Each path below is one point turned by a fixed rotation once a step. After each direction that follows a path, write how fast that rotation turns it, in degrees a step (0 if it stays still).
Each turn is a multiple of 5 degrees from 10 to 175, or 0.
Each row of a path follows its step; steps can be skipped.
path 1
step 1: -.21,-.36,.20,.06,-.12,.19,.43,-.08,.13,-.17,-.05,-.23,.11,-.10,-.01,.12,.35,-.06,.43,.33,-.16,-.06,.38,.50,.07,-.03,.19,-.04,-.20,.29,.06,-.11,-.31,-.07,.20,-.25,-.11
step 2: .10,-.07,.20,.03,-.40,-.04,.16,-.12,.40,-.28,-.11,-.11,.13,-.31,.13,-.32,.04,.25,.16,.34,-.03,-.21,.59,.34,-.08,-.37,.10,.11,-.18,.11,.20,-.13,-.14,.06,.11,-.18,-.03
step 3: .01,.17,.12,.26,-.29,-.04,.16,-.08,.32,.07,-.13,-.28,.07,-.33,.28,-.46,.19,-.23,-.01,-.01,-.10,-.11,.39,.11,.08,-.53,.08,.05,-.43,-.14,-.28,-.31,.05,.05,.08,.03,.14
step 4: .15,-.40,.26,-.09,-.28,.01,.49,-.16,.26,.01,-.33,-.32,-.15,.03,.24,-.06,.34,-.28,-.16,-.31,-.30,.02,.26,-.04,.10,-.27,.19,-.06,-.18,-.03,-.25,-.25,.12,-.10,.00,.09,.16
step 11: -.23,-.44,-.03,.15,-.28,-.15,.43,.06,.01,.20,-.23,-.34,-.07,.23,.18,.46,.14,.00,-.09,-.07,.01,-.13,.12,.28,.08,.00,.32,-.24,-.53,-.15,-.22,.00,.13,-.03,.09,.17,.14
step 12: -.08,-.36,-.04,.03,-.13,-.02,.38,-.29,.20,-.03,-.13,-.37,.13,.31,.09,.40,-.08,.56,-.05,.34,.09,-.11,.30,.20,.07,.06,.49,.09,-.15,.05,.12,-.12,.18,-.04,.10,.04,.07
step 13: .01,.03,-.43,.38,.01,.02,.06,-.10,.26,-.04,.04,-.35,.12,.30,.07,-.11,.11,.31,.17,.59,.18,-.03,.26,.31,.16,-.34,.46,.09,-.06,-.15,-.13,-.22,.04,-.02,.15,-.02,.06
step 17: .05,-.12,-.05,-.17,-.30,.02,.25,-.03,.25,.07,-.21,-.34,.02,.24,-.15,.07,.09,-.24,-.34,.28,-.18,.05,.28,.37,-.08,-.34,.34,-.20,-.27,.01,.17,.14,-.15,.40,.15,.37,.05
Speeds:
-.01,-.02,-.06,.02,.02,-.08,.05,.09,.11,-.05,.08,.07,-.01,.06,.04,-.03,.06,-.01,.08,-.17,-.20,.00,.02,-.19,-.05,-.10,-.14,.01,.05,-.09,-.06,-.08,.11,-.01,.04,.10,.06 => 65
-.12,.02,.01,-.11,-.18,.06,-.08,.06,-.04,.01,.10,.07,-.08,-.15,.01,-.06,.10,.01,.04,.11,.08,.09,.15,.02,-.02,-.03,-.17,-.08,.06,-.01,-.01,.00,.01,-.08,.14,-.05,-.02 => 55
-.12,.04,.05,.11,.04,-.08,.09,.01,.08,-.15,.02,-.06,.05,.03,.01,-.02,.05,-.07,.01,.17,.05,-.01,-.08,-.02,-.15,.11,-.04,-.07,.15,-.10,.00,-.13,-.06,-.02,-.08,-.07,-.12 => 55
-.01,-.08,-.06,-.02,.11,.06,-.05,.02,-.01,-.05,-.03,-.01,-.07,.12,.00,-.08,.09,-.21,-.01,.06,-.05,.19,-.02,.09,.20,-.03,-.02,-.07,.04,.01,-.11,-.06,-.10,.05,-.02,.05,.08 => 110
-.01,.02,-.18,.03,-.08,-.10,.06,.06,.03,.15,.02,.04,-.05,-.08,.05,-.14,.05,.07,-.08,.04,-.01,.06,-.09,.03,-.05,-.06,.01,.09,.01,-.02,-.05,.06,-.08,.25,-.06,-.01,-.09 => 100
-.06,.00,.10,-.01,.00,.07,.08,.00,-.08,-.04,-.14,-.01,-.01,-.06,.00,-.14,-.06,.03,.13,-.09,-.08,.00,.00,-.03,.02,-.05,-.16,.13,-.07,.05,.00,-.02,-.21,-.07,-.14,-.08,-.07 => 10
.05,.07,.01,-.03,-.15,-.06,-.01,-.09,-.09,-.05,-.06,-.03,-.08,.10,.12,.07,.06,.04,.01,.03,.10,.13,-.02,-.11,.05,-.02,.09,.21,.02,-.14,-.11,-.06,.05,-.08,-.04,-.06,.06 => 45
.01,-.07,.00,-.15,.01,-.02,.17,-.09,-.06,-.09,.05,-.11,.10,-.08,-.01,-.01,.00,.00,-.14,-.07,-.14,.18,.11,.00,-.03,.12,.05,.07,.11,.01,.04,.10,-.01,-.01,.05,.03,-.04 => 140
path 2
step 1: .13,-.19,-.26,-.59,.18,-.24,-.18,-.18,-.01,-.37,-.09,.16,.11,.10,-.18,.18,-.43,-.02,.12,.03,-.50,.19,.05,-.23,-.41,.11,.14,.08,-.02,-.28,-.02,.24,.07,.03,-.24,-.31,.15
step 2: -.08,-.12,-.07,.21,-.28,.50,.17,.29,-.15,-.28,.21,.11,-.02,-.08,.32,-.31,.14,-.25,-.04,.06,.21,.02,.10,-.10,.04,.51,-.13,.36,.17,-.08,.39,.32,.15,.12,-.20,.25,.28
step 4: .16,.20,.12,-.42,.29,.12,-.14,.16,.03,-.46,-.32,-.21,.20,.41,-.09,-.30,-.40,-.10,.32,-.10,.12,.26,-.09,-.20,-.09,.13,-.07,.13,-.10,-.32,.10,-.28,-.33,.12,-.10,-.05,.18
step 6: -.16,.05,-.01,.03,-.12,-.13,.25,-.20,-.18,-.22,.20,-.50,.21,.41,-.28,.26,.41,-.20,.11,.18,.20,-.38,-.13,-.01,-.13,.16,.28,-.11,-.35,-.26,-.32,.07,-.12,-.13,.32,.14,-.10
step 13: .04,-.20,-.11,.02,-.03,.27,.17,.32,.41,-.13,.12,.01,.01,.52,.07,-.05,.05,.18,.60,-.27,.31,.26,-.16,.17,-.13,.14,-.26,-.09,-.30,.20,-.06,-.01,-.28,-.10,.04,-.24,.23
step 14: .00,.13,-.03,.19,.01,-.10,-.32,-.11,.36,-.16,.01,-.19,.21,.10,.01,.35,.03,-.28,-.42,.08,-.30,.21,.16,.00,.03,.02,.00,.23,-.29,-.42,-.24,-.24,.18,.19,-.59,-.25,.28
step 15: .05,.27,-.21,-.18,.19,.14,.44,.14,.10,-.24,.18,.03,.11,-.23,-.23,-.11,.36,.03,-.24,.14,.16,.07,-.18,-.20,-.38,.55,.25,.03,.06,-.11,-.08,.19,-.31,.18,.25,.42,-.06
step 18: -.14,.16,-.02,-.11,-.20,.28,.27,.47,-.31,-.08,.15,.06,.12,-.40,-.55,-.22,.12,.09,.06,-.11,-.29,-.27,-.04,-.02,-.19,.42,-.06,.03,.10,.03,.30,.12,.09,.23,-.30,.10,.18
Speeds:
.03,.18,-.07,-.07,.02,-.10,-.05,-.02,.02,-.01,-.03,.11,-.02,.08,.12,-.08,.00,-.18,.02,.02,.07,.03,.04,.09,.00,.15,.03,-.02,.12,-.03,.03,-.13,.09,-.03,-.07,.14,-.12 => 140
-.05,.05,.04,-.10,-.09,.01,.02,.00,-.09,.15,-.03,-.02,.13,-.04,.01,.13,.10,.11,-.01,-.02,-.11,.04,-.09,.06,.02,.04,.18,.03,-.05,.04,.02,.02,-.03,.05,-.07,.05,-.24 => 40
.05,.14,.08,-.01,-.02,.00,-.06,.05,.20,-.04,.02,-.02,.08,.04,-.12,-.05,-.04,.08,.06,-.17,-.06,-.11,-.08,.13,.12,-.01,.07,.00,.15,.03,-.01,-.02,.04,.04,-.02,-.10,.08 => 80
.06,-.08,.14,-.05,-.01,-.03,-.11,-.03,-.06,-.03,.03,.00,-.10,.08,-.14,.02,.02,-.10,-.20,-.03,.05,-.01,.10,.18,.02,-.01,.04,-.09,-.05,-.09,-.12,.08,.00,.13,.02,-.03,-.08 => 130
-.13,.02,-.01,-.08,.03,.10,.12,-.02,.00,-.09,.09,-.20,-.06,.02,.04,-.04,-.09,-.04,-.01,-.07,.06,.05,.03,.06,-.05,-.13,.04,.02,-.07,.17,-.01,-.17,.06,.11,-.06,.01,-.04 => 45
-.21,.02,.06,-.06,.11,.02,-.03,.08,-.02,-.08,.04,.06,.09,-.08,-.12,.02,-.04,.06,.02,.04,.05,-.03,.00,.03,-.11,.05,.01,-.24,.01,-.02,-.02,-.05,.00,-.19,.06,.00,-.06 => 120
